In the rows, zero is written as 128.
Rotation paths and how fast each direction turns (deg/step)
Each turn is a multiple of 5 degrees from 10 to 175, or 0.
Each row of a path follows its step; steps can be skipped.
Rotation 1:
step 0: [126 127 127 135 141 128 137 134 136 128 117 131 126 133 124 141 127 129
 128 132 127 126 125 131 131 122 129 131 129 128 122 132 129 124 136 131
 117 131 125 126 131 142 128 127 117 133 126 123 132 134 125 128 128 133
 131 125]
step 3: [131 130 124 130 130 134 133 127 119 128 126 123 128 134 122 125 133 133
 127 122 119 126 127 130 121 126 122 126 125 124 124 128 127 119 120 120
 136 129 136 123 118 129 131 118 128 118 130 124 137 125 130 127 117 137
 130 123]
step 7: [133 130 131 133 133 133 129 141 131 121 124 126 122 135 125 125 131 140
 124 123 130 125 122 127 125 118 120 138 117 124 127 122 127 133 122 129
 128 124 124 127 125 119 130 127 132 130 134 129 125 118 129 123 129 131
 132 128]
step 10: [127 132 130 123 129 123 131 127 123 129 133 120 126 123 129 130 127 127
 129 135 125 121 132 133 128 125 127 128 132 126 128 139 124 126 119 129
 126 127 113 138 128 135 129 121 125 137 136 128 128 128 116 116 123 130
 133 131]
step 11: [119 130 132 132 123 130 130 128 137 136 124 129 124 127 132 126 129 136
 126 119 130 124 125 135 118 117 117 134 130 125 132 134 130 125 120 135
 136 125 134 134 137 131 128 121 124 124 130 126 128 127 128 127 122 131
 127 122]
step 13: [128 136 134 136 139 130 126 125 133 132 116 126 133 124 127 134 137 127
 130 127 127 128 130 119 123 128 126 131 121 127 129 129 126 129 125 118
 124 131 134 133 130 126 139 133 122 133 126 136 135 139 126 123 126 133
 123 122]
step 18: [136 131 125 134 127 128 133 122 119 127 129 126 127 128 123 123 132 131
 135 126 126 121 128 126 130 126 126 128 123 130 123 143 132 119 126 121
 124 131 123 136 124 130 124 124 127 119 127 132 126 120 125 136 122 142
 130 136]
step 21: [124 131 125 131 129 128 135 128 132 134 123 124 125 125 132 131 124 125
 114 127 122 118 128 125 129 126 127 127 136 118 130 132 121 126 134 126
 117 129 132 138 124 131 129 129 120 132 126 124 135 135 135 135 133 135
 121 125]
step 28: [124 131 137 125 126 133 127 129 134 136 113 124 129 125 130 124 136 140
 131 125 126 121 124 118 122 123 125 137 123 128 131 134 128 126 120 124
 128 126 128 128 122 118 131 125 127 127 132 130 120 131 128 129 120 125
 128 123]
Directions:
[128 129 129 127 126 126 130 126 127 127 127 126 129 128 129 128 128 128
 128 128 127 125 131 125 128 129 128 127 128 130 130 128 127 129 126 128
 128 128 126 130 125 128 129 130 129 130 129 129 131 130 131 129 127 127
 126 128]
95
[131 129 128 127 129 131 129 131 127 126 130 127 125 127 130 126 126 127
 126 128 130 128 128 129 127 128 129 130 130 128 126 129 126 127 128 129
 128 127 128 131 127 126 129 128 128 127 126 128 130 127 130 129 129 128
 127 129]
25
[127 124 127 128 128 127 128 127 128 128 128 130 127 126 129 129 126 129
 128 129 130 128 127 129 128 128 126 127 128 126 131 127 128 131 127 130
 130 125 129 127 127 128 129 129 132 125 128 130 130 126 129 127 131 127
 128 129]
140
[129 127 128 129 131 130 127 129 128 127 128 127 128 127 129 130 128 130
 130 130 130 126 131 126 129 127 130 127 127 127 129 124 125 126 127 128
 127 128 128 126 129 128 128 126 127 128 127 127 129 127 126 126 125 126
 126 129]
115
[127 129 127 129 128 128 128 131 127 128 128 130 127 127 129 128 128 126
 126 130 126 126 129 127 126 129 130 129 129 130 128 127 128 130 127 130
 130 126 128 128 129 130 126 128 128 127 129 126 129 133 126 128 127 129
 130 131]
70
[127 130 129 124 130 130 130 128 129 129 129 129 127 128 126 125 127 127
 127 131 128 127 126 126 128 127 127 128 126 128 128 129 127 130 130 126
 125 128 128 127 128 128 130 127 131 128 129 129 129 129 129 126 127 129
 130 129]
120
Rotation 2:
step 3: [128 135 127 126 135 119 135 135 121 133 126 131 125 133 129 131 123 119
 124 129 123 139 122 122 123 135 132 131 135 124 126 135 126 138 133 128
 126 123 124 130 131 132 124 126 136 121 125 130 124 122 136 118 133 128
 122 112]
step 4: [129 131 135 116 134 135 130 125 133 124 123 126 127 126 133 127 130 128
 138 127 127 126 131 124 131 134 131 121 132 121 125 136 122 138 131 124
 140 127 121 132 126 124 129 135 119 129 126 126 142 132 132 123 131 114
 124 130]
step 12: [127 127 133 123 133 127 124 124 123 127 126 131 131 127 129 118 117 132
 122 119 129 120 125 129 116 128 122 127 135 130 133 127 136 116 132 128
 132 126 138 123 117 125 133 135 131 133 130 126 124 120 137 133 127 124
 138 122]
step 13: [125 126 112 132 130 126 125 134 124 116 125 133 131 138 118 127 122 128
 132 130 129 126 128 136 124 134 135 127 134 128 130 126 118 132 139 124
 128 122 134 115 134 127 132 119 125 125 129 134 130 122 130 135 133 125
 129 127]
step 17: [118 122 129 137 120 135 129 122 123 133 125 134 127 120 127 140 133 134
 128 127 121 126 135 120 129 130 127 128 130 120 122 131 124 124 141 125
 131 139 134 133 128 124 126 118 127 122 124 130 123 136 135 126 126 119
 128 130]
step 20: [122 135 125 128 131 135 131 135 135 133 122 140 123 128 128 131 120 129
 124 127 128 129 137 114 131 135 135 131 129 123 125 130 116 126 134 132
 132 122 131 132 131 132 118 124 131 137 126 128 134 124 124 134 137 125
 128 127]
step 24: [128 124 129 126 125 133 131 122 131 123 121 134 134 128 136 132 124 128
 138 133 135 119 129 130 133 125 130 116 145 123 131 133 124 124 130 122
 123 136 129 122 127 124 133 129 123 139 119 123 123 133 127 131 127 131
 138 125]
step 25: [138 129 128 148 125 129 130 131 134 128 123 133 137 123 126 123 125 128
 123 120 123 130 117 130 131 125 133 129 131 130 135 124 127 132 130 121
 121 122 118 122 129 126 135 131 133 128 132 128 115 125 132 134 133 125
 131 129]
step 31: [121 122 140 128 129 124 131 117 133 116 126 125 132 129 130 119 121 130
 133 133 125 117 135 126 124 125 136 129 129 133 130 123 127 130 129 127
 132 123 131 133 130 126 123 123 120 130 134 123 135 119 132 127 135 125
 140 119]
Directions:
[128 127 128 127 126 130 127 128 127 125 129 130 125 128 126 127 126 127
 130 129 126 129 127 127 127 128 127 127 128 131 129 128 130 127 127 125
 128 128 128 127 130 128 131 125 131 126 129 128 129 129 131 127 129 127
 129 129]
25
[130 128 126 130 126 127 130 127 127 126 128 127 127 126 130 129 130 130
 130 127 128 129 130 127 129 127 128 129 127 130 128 127 126 128 127 128
 124 130 126 129 125 127 130 127 131 128 127 130 127 130 127 128 128 128
 130 129]
40
[128 127 127 129 127 126 128 131 128 126 127 127 128 128 130 129 129 126
 127 126 126 129 128 128 129 130 129 131 128 128 128 126 130 129 127 127
 128 127 129 125 129 128 127 127 129 132 127 126 131 127 127 128 131 129
 129 127]
60
[130 126 129 127 126 129 128 127 131 129 128 128 130 128 125 130 127 128
 126 129 125 128 128 129 128 128 130 130 128 127 127 131 129 129 128 127
 127 131 128 126 127 129 128 125 129 128 128 130 128 128 127 131 128 129
 128 127]
95
[130 128 130 126 128 123 126 127 127 128 129 128 130 129 127 129 128 127
 129 129 125 126 130 130 128 128 127 127 130 131 126 128 124 129 127 128
 128 129 127 129 129 126 128 128 127 130 128 127 130 129 128 125 128 129
 128 129]
145
